T: a few groups of rows, each row roughly a mix of its group's hidden directions:
T (77 x 10):
[[ -2 -35  24 -28 -25  -7 -11  19  10  -5]
 [-37   0 -28  10  20  12 -26  -4  18  -4]
 [-16 -14  32 -12   2  17 -20  36  -3  14]
 [ 18 -20  20  -1  -6  -9  21 -14  36  25]
 [ 13   5  11 -13  24  23 -26  19  35   5]
 [ 22   5 -17 -46  22  -9  -4  19  -3   2]
 [-16 -35  27   6  31  -2  23   6 -10   1]
 [-12 -50  -5  11  11  12   0  -2  22  16]
 [ -9 -10 -19  -9 -18 -30  23 -18 -33   2]
 [-14 -30   3  19   8  10 -10  -5  45   7]
 [  1   9 -43  -3  12 -15  -3   8 -30 -23]
 [  3   2   1 -10 -12 -26  34   1 -42  -3]
 [ 20  15  10  -6   0 -17  27  26 -37  -8]
 [  9   2 -47 -14   3 -16  -1   0  -8 -32]
 [  0  20  15  -4  -6  -6  -1   0 -48 -29]
 [  6 -39   8  17  15  18 -15 -13  24  20]
 [-24   1 -28  -7  17  -9 -15   4  28  32]
 [-12  22 -16  -2  30  30 -20  26   1  -3]
 [ 18  10  15  31  -8 -12  15  32 -28  -2]
 [-11 -15  13 -24   8  16 -23  40  14   7]
 [  4  24 -30   5  41  18  -2  18  -1   1]
 [ 12  12   0  12  40  15   8  29 -24  11]
 [-11  19  10  13 -16   2  30 -17 -28 -29]
 [  6 -23  50  15  -2  -6  16  -1   9 -13]
 [ 13   5 -44 -10   2  15 -21  -8  -4  29]
 [-28   3  28   5 -14  17  21 -34   2 -13]
 [  3   4  38  10  15  29   3  12  16  27]
 [  8  -3 -27  -8 -10 -34  16   3 -38   1]
 [  0  -4 -27  22 -20 -29  12  -3 -35  -4]
 [  0 -13 -47   8   0 -10 -32  -6  13   7]
 [ 21 -34  26  18 -14  10  -9 -12  25   6]
 [-10   4  30  12 -12  12   1 -24  33  26]
 [ -9  -1  34  -9 -21  28 -20  14  -8 -25]
 [ 12  18  12  14  -2  18   5   1 -40 -33]
 [-14  11 -21   9  30  -4  -1  -1  21  40]
 [ -2  -4  41  10 -31   3   2 -11 -28 -13]
 [-22   8  14  -1 -37  11 -20 -20  -3 -27]
 [-30 -33   2  22   8  15 -25  -9   6 -18]
 [  0  27 -47 -19   2   0  -3   5   2  21]
 [ 13  28 -23 -31  15   5   3   2 -11 -32]
 [  9 -20  39   9  -9 -12  20  -8   6  33]
 [ 29 -11  35  -5  -8 -13  34   7   6  11]
 [  6 -32  -7 -31   5 -14  -5  29  24  10]
 [ 13  21  20  -8 -37 -19  19   9  -5 -24]
 [-14  49 -22 -16   0 -14   7  12  -4 -10]
 [-15   0 -39 -22   6  -6 -25  22  -6 -21]
 [ 22   5 -38 -14 -36   4 -12  -2  -3  13]
 [-11  -9  43 -21  -4  -2  31  -7  -8  15]
 [  3   4 -40  37 -12 -11 -15   0 -12 -14]
 [ -4  16 -33  -6  30  11 -14  28 -15 -14]
 [  2 -41   3  -8 -10 -10  37  15   9  13]
 [ 12  -2  14 -17  23  18 -24  19  34  15]
 [-24 -20   0  36 -17   6 -15 -22  20  12]
 [-19 -18  33   4  21 -14  35  13   2  -8]
 [ 19  24  -1 -39  25  13   0  14   3 -19]
 [-19 -10  28 -11 -16  -9  36 -21 -19   7]
 [-15  -1  18   9   9   5 -15  -7 -44 -30]
 [ 12   3   5  -6  -8 -27  30  15 -41   2]
 [  7   7  48 -20  10  10  22  15  -1   5]
 [ 19 -31  33  11  26   9   7  -9   2  21]
 [-27 -21 -14   7  41   9  -1   1  17  18]
 [  7  -2  28 -26  -1 -17  33  11 -26  12]
 [  2  17 -43 -22  -6   0  -2   5 -32   9]
 [-29   2 -26  -3  22  -4  10  12  36  14]
 [  7  25  12 -14  -8 -14  17   8 -43 -18]
 [-14  19 -36  -1 -12  -1 -11 -30  20 -20]
 [  2 -30   0 -27  11 -10  -7  36  16  19]
 [-41  23  -3  14 -14   5 -26 -17 -13   0]
 [-28 -16  16  16 -10  18  -9 -30  29   9]
 [ -6  28   4  15  20  30 -10  16 -32 -12]
 [  3  52  -5 -10  -7  -8  -8   1 -22 -17]
 [ 23 -25   4  -2 -14  -3  20   4  36  27]
 [-33  19  -4  -3  30 -13  22  16  24   1]
 [-12  -4  -4   1 -39 -22  -2 -38   3 -13]
 [  4   4 -32 -27  -7 -10  22  14 -32  12]
 [ -8   3  50 -18   5  18  21  -4   9   4]
 [-32   1  25  -1 -13  16 -23  -3  26  22]]
one row of each group, then the others: which group is each in?
[ -4   6 -47  -7  14  14 -21  -5   2  25] => Q
[-14   0  14  52 -17  14  -5  -8   8  -5] => A
[  8   4  -7  15 -23 -23  20 -44  -4  -7] => L

[ -1  12 -32  -2 -12 -18  16 -14 -34 -24] => A
[-29 -26  23  14  38   2   8   2   1  -5] => Q
[-16  20 -25 -22 -15 -17  20  18 -26 -14] => Q
[-16 -30   2  20  -1   9 -13  -5  44   0] => Q
[-25 -19   6 -25  -2   3 -29  32  13  11] => L
[ -8  -1 -44  16 -16 -18  -1 -19 -20 -14] => A
